In the rows, zero is written as 128.
Rotation paths and how fast each direction turns (degrees per step):
Each turn is a multiple of 5 degrees from 10 to 175, or 0.
Each row of a path follows its step; steps can be skipped.
Rotation 1:
step 0: [126 135 129 125 115 116 132 129 133 128 127 129 127 131 129 128 130 125
 137 137 131 137 126 134 122 135 135 123 128 132 144 123 125 127 125 127
 136 138]
step 1: [126 130 127 122 131 126 132 119 134 128 124 131 135 137 125 123 130 131
 135 131 125 137 120 138 130 117 126 125 132 128 145 132 127 128 117 131
 118 128]
step 3: [124 133 124 121 125 117 133 125 129 126 132 138 128 125 129 131 136 136
 140 130 130 141 131 135 117 120 124 124 135 134 137 132 132 131 129 121
 129 128]
step 4: [119 129 133 129 131 126 130 122 125 115 134 137 134 135 117 125 126 133
 129 125 126 138 126 124 130 121 126 130 137 130 133 139 120 123 127 129
 117 122]
step 6: [117 136 124 125 133 116 133 122 135 116 130 137 126 130 125 131 127 137
 139 121 127 125 125 131 133 119 123 129 126 129 136 127 130 124 127 124
 121 132]
step 7: [122 135 134 131 123 124 132 132 127 117 132 124 122 138 115 123 129 130
 129 125 127 129 126 121 135 135 126 125 128 125 138 133 119 118 127 136
 122 137]
step 8: [126 139 123 125 125 121 128 131 134 125 133 127 119 133 125 128 131 139
 137 131 129 130 129 132 122 132 121 117 120 126 143 123 132 135 131 127
 125 137]
step 9: [128 129 123 133 127 121 125 129 128 113 133 123 134 138 124 128 126 130
 136 131 129 131 115 130 130 116 124 120 127 123 137 128 121 122 125 129
 119 130]
step 11: [127 133 127 127 131 124 127 121 136 123 132 136 135 129 131 128 122 136
 129 134 135 134 119 140 122 121 124 121 126 133 143 124 126 136 124 124
 122 128]
step 13: [121 135 134 119 126 123 138 123 126 127 128 133 125 123 131 122 136 137
 125 128 129 140 133 134 122 133 124 122 130 138 144 126 126 131 123 126
 130 132]
Speeds:
[130 130 127 127 127 129 129 130 125 125 126 126 127 128 124 127 128 126
 127 128 129 127 126 127 129 129 129 130 130 131 127 127 124 130 129 130
 129 126]
140
[131 129 127 127 124 130 127 128 130 129 129 125 128 131 128 129 129 128
 130 132 127 128 125 129 130 128 131 129 127 124 129 126 130 129 128 128
 127 129]
40
[125 127 129 131 128 128 128 129 128 125 126 128 127 127 129 128 126 128
 127 131 129 127 125 129 127 129 128 129 130 123 126 132 125 127 127 127
 129 130]
145
[128 126 128 125 127 128 130 129 126 125 128 129 130 129 129 127 132 127
 127 127 126 128 126 127 130 130 128 129 128 128 130 132 131 124 125 126
 129 128]
120
Rotation 2:
step 0: [135 127 136 129 127 122 126 131 123 128 119 129 119 133 125 137 121 136
 126 134 126 130 120 129 140 133 122 121 128 135 125 128 132 124 122 128
 126 135]
step 1: [112 134 132 136 129 130 131 129 123 138 127 132 122 129 125 136 126 130
 127 137 124 133 122 130 127 134 131 124 123 128 129 137 119 130 128 132
 135 123]
step 2: [124 134 129 127 113 132 125 132 125 130 129 132 126 133 124 117 131 132
 129 134 122 126 135 117 136 129 125 126 122 137 129 133 124 136 125 122
 128 130]
step 3: [121 123 117 130 127 128 130 130 130 126 128 135 136 121 133 134 127 132
 123 128 132 129 122 127 134 123 135 130 121 138 128 130 130 145 129 123
 130 130]
step 4: [133 127 126 120 128 122 131 131 138 129 124 133 133 125 132 125 131 124
 131 129 123 129 124 119 125 120 139 127 130 134 131 126 110 127 124 133
 123 131]
step 6: [114 133 130 125 137 133 139 133 128 123 128 139 126 133 127 132 125 133
 132 128 128 136 127 131 120 125 125 119 128 120 127 128 119 126 130 131
 126 125]
step 7: [124 135 130 128 118 129 128 134 124 128 125 137 128 132 118 114 123 125
 135 127 130 125 139 136 125 129 124 124 125 131 129 126 130 131 122 130
 119 132]
step 8: [122 122 127 129 126 131 128 127 126 127 131 136 135 125 131 132 124 137
 139 124 141 126 125 139 130 120 124 129 126 141 124 129 132 130 125 128
 134 126]
step 12: [127 136 125 141 118 130 131 130 129 132 119 130 118 127 122 123 124 120
 134 127 127 129 134 129 127 130 130 133 126 127 134 131 122 137 122 128
 131 139]
step 13: [124 131 127 134 126 132 128 127 130 127 129 131 123 133 136 130 128 142
 130 126 128 129 128 128 134 110 130 133 127 137 128 126 129 129 125 119
 135 138]
Speeds:
[128 134 127 127 127 130 129 130 126 131 130 129 130 128 132 128 126 128
 128 128 128 126 130 130 130 128 129 131 129 129 127 130 129 127 128 126
 128 127]
65
[125 129 128 128 128 127 129 130 131 131 132 128 132 126 126 132 126 128
 127 129 129 130 125 128 127 127 127 127 128 126 130 126 127 127 130 127
 129 130]
140
[127 127 128 131 131 130 126 128 130 130 127 131 127 129 128 131 128 130
 127 126 129 126 127 127 128 126 129 127 131 128 129 130 132 130 127 127
 127 125]
145
[125 129 130 129 129 132 126 128 128 128 131 127 126 129 129 126 131 131
 126 130 127 126 126 128 129 128 127 128 129 127 127 127 126 126 131 132
 128 129]
85
